50 stands for zero in the data rows.
Here is a table of points, one per row:
{56, 69, 55, 22, 66, 45, 82, 48, 48, 42, 47, 56, 38, 48, 42, 35, 56, 62, 45,
 47, 34, 47, 37, 38, 40, 40, 42, 41, 54, 46, 43, 36, 52, 43, 59, 54}
{54, 16, 56, 70, 71, 40, 51, 51, 60, 49, 48, 57, 58, 57, 46, 48, 43, 69, 42,
 56, 48, 62, 66, 55, 47, 45, 43, 59, 42, 50, 77, 37, 42, 48, 48, 57}
{55, 49, 59, 33, 65, 45, 74, 53, 52, 66, 43, 70, 51, 43, 52, 72, 37, 50, 61,
 47, 49, 35, 44, 33, 50, 53, 55, 51, 58, 56, 37, 75, 51, 45, 53, 48}
{55, 43, 49, 33, 55, 43, 52, 54, 55, 53, 46, 51, 52, 56, 43, 44, 43, 45, 42,
 74, 41, 22, 48, 49, 35, 57, 54, 48, 49, 43, 84, 63, 54, 46, 54, 60}
{67, 50, 69, 42, 54, 51, 54, 45, 61, 54, 44, 57, 35, 29, 48, 42, 33, 37, 60,
 41, 35, 42, 22, 60, 37, 35, 52, 59, 41, 63, 62, 61, 58, 49, 43, 51}
{39, 52, 48, 57, 25, 71, 41, 50, 58, 54, 40, 37, 34, 52, 77, 26, 48, 48, 51,
 45, 42, 48, 54, 47, 48, 49, 46, 73, 65, 67, 79, 45, 43, 31, 52, 39}
{69, 47, 53, 51, 55, 27, 48, 57, 47, 56, 47, 55, 28, 54, 73, 55, 51, 44, 70,
 39, 51, 48, 38, 40, 46, 83, 41, 38, 48, 43, 24, 63, 58, 45, 57, 50}
{51, 49, 53, 42, 35, 64, 37, 39, 45, 38, 42, 55, 49, 49, 50, 47, 55, 44, 55,
 60, 37, 50, 34, 28, 58, 59, 47, 42, 35, 68, 57, 37, 60, 47, 76, 51}
{55, 51, 37, 49, 52, 55, 44, 37, 59, 35, 50, 60, 52, 49, 65, 25, 52, 57, 46,
 48, 37, 48, 64, 49, 46, 49, 44, 65, 48, 51, 83, 77, 51, 55, 63, 52}
{58, 55, 42, 72, 33, 49, 54, 42, 44, 48, 50, 34, 44, 40, 51, 65, 55, 52, 52,
 61, 58, 38, 47, 57, 63, 55, 54, 25, 46, 55, 27, 37, 51, 54, 45, 55}
{54, 36, 43, 55, 60, 53, 41, 53, 40, 50, 41, 56, 41, 48, 46, 44, 59, 50, 73,
 77, 62, 43, 46, 52, 56, 44, 44, 56, 47, 57, 20, 40, 57, 56, 42, 42}
{30, 41, 37, 53, 63, 51, 57, 52, 42, 49, 65, 30, 28, 46, 46, 56, 53, 37, 51,
 51, 52, 51, 45, 45, 78, 39, 54, 50, 54, 40, 75, 52, 39, 65, 51, 40}
{42, 45, 44, 42, 63, 30, 31, 51, 40, 58, 53, 36, 49, 56, 49, 53, 43, 61, 57,
 54, 48, 71, 62, 66, 69, 37, 58, 42, 51, 44, 61, 50, 67, 41, 48, 36}
{46, 25, 41, 69, 55, 56, 49, 29, 50, 37, 57, 29, 58, 51, 47, 44, 48, 42, 36,
 34, 59, 56, 32, 47, 61, 48, 57, 45, 43, 46, 19, 50, 53, 50, 56, 50}
{57, 47, 45, 49, 37, 61, 30, 74, 47, 39, 54, 34, 50, 38, 40, 51, 56, 59, 50,
 66, 19, 43, 53, 45, 44, 41, 48, 51, 40, 50, 28, 68, 42, 33, 28, 44}
{73, 83, 53, 53, 62, 46, 30, 41, 44, 49, 65, 57, 47, 46, 45, 70, 38, 46, 40,
 55, 67, 61, 49, 55, 49, 51, 40, 54, 52, 53, 44, 46, 47, 58, 56, 44}
{30, 46, 57, 55, 25, 35, 47, 34, 50, 52, 48, 43, 39, 53, 48, 53, 61, 53, 42,
 59, 55, 47, 29, 46, 41, 47, 41, 43, 58, 72, 37, 53, 42, 50, 39, 37}
{53, 62, 52, 52, 66, 62, 45, 41, 42, 68, 53, 16, 56, 47, 54, 63, 75, 49, 55,
 44, 63, 62, 56, 56, 53, 37, 50, 51, 41, 47, 51, 51, 55, 52, 50, 52}
{55, 55, 46, 62, 45, 38, 48, 60, 56, 36, 34, 68, 42, 41, 58, 39, 63, 37, 46,
 37, 35, 60, 58, 47, 41, 49, 58, 50, 47, 61, 71, 65, 50, 35, 53, 64}
{53, 46, 54, 38, 47, 42, 50, 54, 29, 51, 51, 72, 74, 65, 58, 28, 47, 31, 50,
 44, 39, 33, 30, 72, 38, 51, 56, 53, 51, 52, 56, 47, 52, 56, 30, 53}
{19, 44, 75, 54, 59, 53, 45, 49, 45, 45, 59, 68, 49, 50, 39, 61, 52, 62, 25,
 35, 48, 53, 52, 72, 51, 52, 42, 50, 64, 22, 61, 56, 43, 62, 47, 44}
{39, 36, 54, 39, 46, 61, 44, 55, 45, 66, 42, 45, 64, 44, 35, 51, 82, 37, 47,
 60, 39, 70, 46, 55, 55, 59, 63, 62, 47, 48, 42, 45, 54, 26, 39, 56}
{52, 50, 53, 34, 36, 56, 40, 41, 42, 38, 57, 30, 45, 49, 34, 63, 67, 54, 82,
 67, 58, 61, 51, 58, 57, 61, 64, 52, 55, 51, 32, 51, 35, 50, 55, 59}
{39, 37, 53, 67, 34, 81, 34, 51, 51, 57, 39, 69, 43, 65, 68, 46, 57, 45, 64,
 52, 31, 57, 59, 46, 45, 37, 52, 47, 58, 64, 57, 45, 64, 57, 58, 36}
{37, 56, 50, 59, 65, 46, 49, 48, 58, 44, 39, 35, 70, 61, 45, 66, 28, 60, 49,
 40, 46, 63, 61, 50, 64, 62, 55, 54, 65, 46, 58, 51, 42, 65, 47, 43}
{44, 42, 42, 45, 64, 45, 45, 61, 57, 42, 42, 45, 46, 39, 43, 63, 54, 42, 39,
 41, 49, 69, 64, 70, 57, 54, 51, 38, 51, 51, 48, 33, 38, 56, 40, 16}
{31, 62, 63, 46, 38, 63, 55, 61, 30, 67, 48, 41, 61, 29, 51, 48, 54, 65, 59,
 53, 50, 41, 50, 49, 50, 53, 41, 53, 46, 55, 50, 64, 43, 46, 57, 34}
{59, 36, 60, 42, 58, 42, 61, 49, 44, 49, 53, 66, 40, 41, 58, 37, 44, 56, 35,
 60, 72, 50, 57, 53, 40, 39, 73, 59, 62, 35, 48, 30, 53, 52, 44, 57}
{28, 52, 72, 44, 43, 60, 31, 65, 63, 61, 33, 57, 59, 53, 50, 38, 61, 58, 67,
 53, 61, 27, 33, 44, 43, 61, 54, 48, 44, 56, 54, 40, 49, 52, 51, 40}
{54, 57, 48, 40, 50, 48, 68, 44, 51, 46, 47, 66, 55, 44, 62, 45, 45, 47, 57,
 38, 60, 48, 40, 50, 45, 41, 45, 47, 58, 46, 51, 51, 57, 47, 34, 82}
{61, 67, 61, 45, 37, 34, 50, 47, 52, 57, 57, 52, 53, 37, 53, 35, 38, 49, 58,
 42, 41, 41, 61, 40, 37, 60, 57, 51, 63, 61, 44, 48, 62, 60, 63, 56}
{37, 49, 48, 47, 54, 56, 50, 43, 71, 58, 48, 69, 41, 50, 60, 33, 47, 44, 37,
 56, 38, 55, 58, 47, 39, 56, 50, 47, 52, 66, 62, 57, 48, 70, 35, 70}
{39, 37, 54, 57, 52, 46, 57, 55, 57, 30, 67, 46, 65, 64, 59, 44, 33, 41, 35,
 38, 55, 65, 69, 19, 39, 45, 46, 40, 55, 48, 44, 53, 51, 40, 53, 50}
{46, 51, 35, 52, 63, 58, 27, 34, 61, 54, 43, 43, 50, 56, 58, 62, 60, 65, 38,
 50, 57, 43, 44, 44, 57, 42, 56, 58, 44, 52, 30, 37, 40, 39, 46, 70}
{31, 50, 35, 30, 35, 61, 54, 74, 46, 47, 45, 40, 48, 50, 46, 66, 42, 62, 45,
 58, 62, 59, 44, 74, 49, 47, 52, 56, 30, 51, 46, 50, 71, 51, 62, 47}
{38, 44, 66, 53, 55, 36, 47, 37, 37, 49, 50, 48, 61, 58, 40, 59, 23, 53, 48,
 33, 39, 51, 70, 56, 44, 36, 57, 61, 47, 42, 54, 51, 34, 56, 54, 67}
{68, 65, 43, 54, 64, 50, 70, 83, 54, 53, 62, 61, 57, 45, 54, 62, 50, 55, 54,
 52, 47, 45, 12, 48, 54, 63, 44, 46, 53, 57, 53, 52, 39, 54, 57, 56}
{43, 61, 28, 65, 69, 53, 51, 48, 46, 48, 53, 29, 41, 60, 40, 56, 52, 49, 54,
 36, 60, 38, 59, 47, 39, 61, 49, 57, 50, 60, 45, 37, 60, 44, 56, 46}
{82, 50, 43, 47, 44, 42, 57, 56, 56, 53, 71, 61, 42, 56, 45, 61, 54, 53, 57,
 27, 60, 35, 56, 30, 45, 56, 51, 52, 51, 47, 47, 39, 53, 64, 45, 64}
{38, 42, 42, 54, 57, 56, 46, 30, 56, 47, 66, 61, 63, 41, 49, 50, 54, 46, 50,
 43, 69, 64, 56, 57, 58, 47, 40, 48, 55, 34, 49, 29, 60, 34, 42, 35}
{79, 47, 43, 40, 41, 40, 63, 62, 53, 49, 44, 34, 53, 49, 56, 43, 44, 40, 48,
 37, 56, 50, 52, 27, 51, 47, 37, 48, 49, 39, 54, 44, 52, 72, 43, 68}
{55, 45, 42, 53, 27, 50, 62, 52, 56, 44, 62, 34, 49, 64, 62, 57, 46, 56, 45,
 45, 56, 59, 63, 74, 55, 55, 42, 50, 43, 42, 44, 48, 48, 56, 53, 46}
{62, 67, 56, 59, 30, 46, 54, 33, 68, 48, 43, 50, 62, 56, 63, 44, 59, 45, 45,
 48, 45, 39, 39, 37, 31, 42, 38, 54, 62, 38, 61, 63, 54, 54, 58, 35}
{66, 68, 52, 58, 53, 55, 75, 42, 50, 33, 42, 55, 47, 59, 44, 48, 39, 46, 36,
 60, 57, 53, 49, 46, 58, 63, 56, 52, 34, 43, 75, 56, 60, 42, 22, 43}
{51, 49, 40, 48, 29, 50, 59, 39, 45, 64, 58, 68, 48, 50, 49, 62, 74, 42, 54,
 66, 43, 38, 78, 44, 63, 53, 45, 49, 48, 62, 22, 58, 48, 47, 64, 45}
{56, 54, 66, 54, 48, 56, 42, 64, 50, 61, 43, 49, 63, 53, 37, 41, 52, 53, 49,
 60, 58, 35, 68, 69, 85, 44, 54, 44, 57, 60, 20, 52, 54, 42, 59, 52}
{53, 44, 46, 60, 45, 42, 46, 63, 35, 57, 47, 64, 53, 52, 35, 52, 34, 61, 48,
 38, 76, 64, 29, 44, 54, 42, 51, 45, 53, 42, 64, 56, 32, 54, 40, 44}
{60, 52, 46, 47, 64, 61, 48, 36, 56, 52, 57, 42, 39, 58, 32, 42, 36, 48, 47,
 55, 45, 65, 64, 56, 30, 62, 55, 38, 49, 34, 54, 60, 46, 49, 59, 63}
{33, 68, 44, 58, 54, 40, 53, 60, 49, 49, 58, 48, 53, 50, 46, 52, 53, 42, 55,
 69, 44, 49, 54, 61, 55, 39, 48, 47, 34, 31, 46, 43, 35, 46, 67, 48}
These points spread out most along one direction. Take the direction at right angles to it along which they spread out most. Go by this last direction. How far along it is each point below, from 0 to 99? 50 is the average, and the first point above lies past it. One standard deviation of the points above along it is 16.
{55, 43, 49, 33, 55, 43, 52, 54, 55, 53, 46, 51, 52, 56, 43, 44, 43, 45, 42,
 74, 41, 22, 48, 49, 35, 57, 54, 48, 49, 43, 84, 63, 54, 46, 54, 60} 49
{79, 47, 43, 40, 41, 40, 63, 62, 53, 49, 44, 34, 53, 49, 56, 43, 44, 40, 48,
 37, 56, 50, 52, 27, 51, 47, 37, 48, 49, 39, 54, 44, 52, 72, 43, 68} 52
{38, 42, 42, 54, 57, 56, 46, 30, 56, 47, 66, 61, 63, 41, 49, 50, 54, 46, 50,
 43, 69, 64, 56, 57, 58, 47, 40, 48, 55, 34, 49, 29, 60, 34, 42, 35} 31
{67, 50, 69, 42, 54, 51, 54, 45, 61, 54, 44, 57, 35, 29, 48, 42, 33, 37, 60,
 41, 35, 42, 22, 60, 37, 35, 52, 59, 41, 63, 62, 61, 58, 49, 43, 51} 62
{56, 69, 55, 22, 66, 45, 82, 48, 48, 42, 47, 56, 38, 48, 42, 35, 56, 62, 45,
 47, 34, 47, 37, 38, 40, 40, 42, 41, 54, 46, 43, 36, 52, 43, 59, 54} 61
{58, 55, 42, 72, 33, 49, 54, 42, 44, 48, 50, 34, 44, 40, 51, 65, 55, 52, 52,
 61, 58, 38, 47, 57, 63, 55, 54, 25, 46, 55, 27, 37, 51, 54, 45, 55} 67
{39, 37, 53, 67, 34, 81, 34, 51, 51, 57, 39, 69, 43, 65, 68, 46, 57, 45, 64,
 52, 31, 57, 59, 46, 45, 37, 52, 47, 58, 64, 57, 45, 64, 57, 58, 36} 57
{37, 56, 50, 59, 65, 46, 49, 48, 58, 44, 39, 35, 70, 61, 45, 66, 28, 60, 49,
 40, 46, 63, 61, 50, 64, 62, 55, 54, 65, 46, 58, 51, 42, 65, 47, 43} 21
{51, 49, 53, 42, 35, 64, 37, 39, 45, 38, 42, 55, 49, 49, 50, 47, 55, 44, 55,
 60, 37, 50, 34, 28, 58, 59, 47, 42, 35, 68, 57, 37, 60, 47, 76, 51} 72
{39, 52, 48, 57, 25, 71, 41, 50, 58, 54, 40, 37, 34, 52, 77, 26, 48, 48, 51,
 45, 42, 48, 54, 47, 48, 49, 46, 73, 65, 67, 79, 45, 43, 31, 52, 39} 51
{55, 55, 46, 62, 45, 38, 48, 60, 56, 36, 34, 68, 42, 41, 58, 39, 63, 37, 46,
 37, 35, 60, 58, 47, 41, 49, 58, 50, 47, 61, 71, 65, 50, 35, 53, 64} 50
{55, 51, 37, 49, 52, 55, 44, 37, 59, 35, 50, 60, 52, 49, 65, 25, 52, 57, 46,
 48, 37, 48, 64, 49, 46, 49, 44, 65, 48, 51, 83, 77, 51, 55, 63, 52} 38
{57, 47, 45, 49, 37, 61, 30, 74, 47, 39, 54, 34, 50, 38, 40, 51, 56, 59, 50,
 66, 19, 43, 53, 45, 44, 41, 48, 51, 40, 50, 28, 68, 42, 33, 28, 44} 68
{53, 44, 46, 60, 45, 42, 46, 63, 35, 57, 47, 64, 53, 52, 35, 52, 34, 61, 48,
 38, 76, 64, 29, 44, 54, 42, 51, 45, 53, 42, 64, 56, 32, 54, 40, 44} 35
